In the rows, 128 means zero.
Rotation paths and how fast each direction turns (degrees per step):
Each turn is a multiple of 5 degrees from 10 to 175, or 0.
Each row of a path follows its step; steps can be skipped.
Path 1:
step 0: [124 133 127 127 128 123 132 119 135 138 123 130 127 129 137 122 133 134
 125 134 130 124 122 121 135 126 121 127 138 125 115]
step 1: [128 136 139 119 128 125 138 123 125 125 123 125 134 125 136 139 130 127
 124 129 129 134 119 122 127 134 132 133 140 132 132]
step 2: [131 127 125 127 131 125 131 131 135 131 133 142 131 118 135 128 123 130
 128 122 144 135 131 121 128 129 128 135 136 119 129]
step 3: [125 139 122 128 123 136 127 127 134 130 126 132 127 119 132 129 144 127
 125 120 132 122 128 125 127 130 118 123 139 130 129]
step 4: [123 133 129 121 138 137 135 121 125 123 125 124 116 122 130 130 134 128
 124 121 134 140 129 129 122 134 131 137 127 130 135]
step 5: [120 124 119 125 130 131 131 123 133 125 124 139 128 123 124 115 130 129
 127 131 136 137 138 132 140 127 125 132 133 126 130]
step 6: [128 131 136 122 135 129 130 123 132 121 128 128 134 130 133 119 142 133
 121 123 124 124 132 133 133 132 119 128 134 139 125]
step 7: [131 127 128 122 137 121 134 128 127 131 128 123 123 132 134 116 134 129
 120 130 132 135 119 128 129 134 133 144 131 124 125]
step 8: [124 125 122 135 131 124 133 133 127 125 122 137 134 127 133 125 130 123
 124 135 132 133 122 121 139 126 125 127 145 133 123]
step 9: [140 135 136 124 137 126 127 135 136 119 130 123 132 123 132 129 134 129
 126 124 131 131 127 115 125 127 124 128 137 134 134]
step 10: [134 128 118 126 129 137 134 135 136 129 124 134 120 123 129 124 133 124
 124 129 133 128 127 116 122 135 129 139 129 119 125]
Speeds:
[126 125 128 128 129 131 128 129 127 126 130 127 127 129 131 126 125 130
 129 130 129 127 128 128 126 127 128 131 130 122 130] : 135
[127 127 125 130 125 129 129 126 125 127 130 128 129 126 127 125 129 129
 125 130 129 125 129 125 130 127 128 123 130 127 126] : 135
Path 2:
step 0: [133 120 130 120 127 125 129 129 124 123 130 133 133 126 126 127 128 127
 124 117 121 127 121 128 136 120 129 134 126 125 123]
step 1: [124 121 129 129 128 129 120 128 132 127 124 128 139 128 128 129 130 116
 131 122 132 124 136 125 122 133 124 121 131 129 126]
step 2: [132 122 116 126 125 129 130 125 128 127 132 133 122 122 128 139 132 130
 122 126 133 125 124 132 132 136 130 125 129 125 127]
step 3: [142 123 126 124 126 123 128 124 130 134 125 129 135 130 128 123 121 129
 129 125 125 126 130 135 128 119 133 124 129 129 125]
step 4: [131 127 127 134 133 135 122 135 128 127 127 139 128 128 126 127 126 117
 128 128 128 124 125 132 126 135 119 130 126 129 122]
step 5: [136 122 127 121 131 123 126 124 132 121 136 130 124 123 130 128 130 125
 131 122 133 130 123 118 135 129 131 126 127 129 129]
step 6: [127 126 122 121 122 124 128 130 126 131 126 124 137 131 127 134 131 118
 132 123 121 121 125 131 121 124 128 127 132 127 123]
step 7: [131 115 128 137 132 129 133 129 126 127 126 133 131 126 126 131 130 127
 121 119 132 126 131 133 131 136 125 124 124 126 126]
step 8: [134 130 118 123 125 123 120 123 136 128 132 138 132 121 125 126 129 127
 129 128 134 131 136 129 128 125 132 129 130 130 127]
step 9: [133 121 123 124 130 135 122 127 126 128 123 130 125 128 126 129 121 122
 130 127 122 118 116 135 127 128 128 125 133 125 129]
step 10: [136 118 134 131 126 122 128 128 131 129 128 134 128 132 135 128 129 120
 125 126 131 128 128 120 131 130 128 126 122 133 120]
Speeds:
[127 131 126 126 122 129 126 129 128 130 127 131 127 129 126 130 131 127
 128 130 127 129 128 128 125 129 125 131 125 129 127] : 160
[127 128 129 126 130 131 124 130 132 125 127 130 129 125 125 127 128 130
 129 128 127 129 129 125 128 127 125 128 130 125 129] : 95
Path 3:
step 0: [129 124 123 123 124 137 135 128 129 134 140 130 130 128 135 125 128 119
 125 130 139 132 123 127 142 126 123 130 134 131 132]
step 1: [137 130 127 130 133 141 125 129 132 124 130 133 121 124 124 118 130 123
 122 129 128 136 122 136 138 129 134 134 127 123 127]
step 2: [132 126 128 129 139 128 126 131 131 125 130 126 114 116 122 122 124 124
 129 128 128 124 137 127 132 115 123 124 126 123 126]
step 3: [134 128 120 123 131 127 134 128 116 136 134 133 126 119 133 129 121 121
 135 135 133 121 131 130 128 123 134 121 127 123 126]
step 4: [138 134 120 125 132 133 132 142 125 129 131 137 130 131 122 137 127 125
 134 121 131 128 119 127 131 126 133 132 131 123 126]
step 5: [136 124 132 133 146 124 125 133 123 122 138 127 124 130 127 130 137 123
 128 125 127 131 125 125 130 127 126 131 127 125 137]
step 6: [141 117 120 129 136 120 125 133 124 131 123 122 127 124 128 124 126 126
 126 137 127 125 126 128 133 128 130 121 128 138 135]
step 7: [133 127 120 130 138 130 127 126 137 141 129 130 141 127 129 125 122 128
 131 123 133 125 128 123 137 126 136 124 133 132 127]
step 8: [129 131 119 117 135 131 123 120 129 130 137 127 125 128 127 131 134 124
 132 121 126 140 128 124 141 134 128 127 135 128 129]
step 9: [133 132 128 126 131 129 127 126 122 127 124 120 120 113 122 127 133 122
 117 127 127 134 127 125 132 125 137 129 137 129 136]
step 10: [136 132 130 132 128 132 127 127 124 132 128 124 133 117 120 127 119 130
 128 133 124 120 131 123 141 123 124 122 129 119 136]
Speeds:
[127 128 128 127 126 129 126 129 125 125 131 129 128 129 127 132 130 127
 123 126 131 127 126 129 130 128 129 131 129 128 131] : 85
[127 126 128 127 129 126 126 128 130 129 129 130 125 125 125 127 130 129
 126 127 125 133 126 127 125 128 127 130 125 127 130] : 100
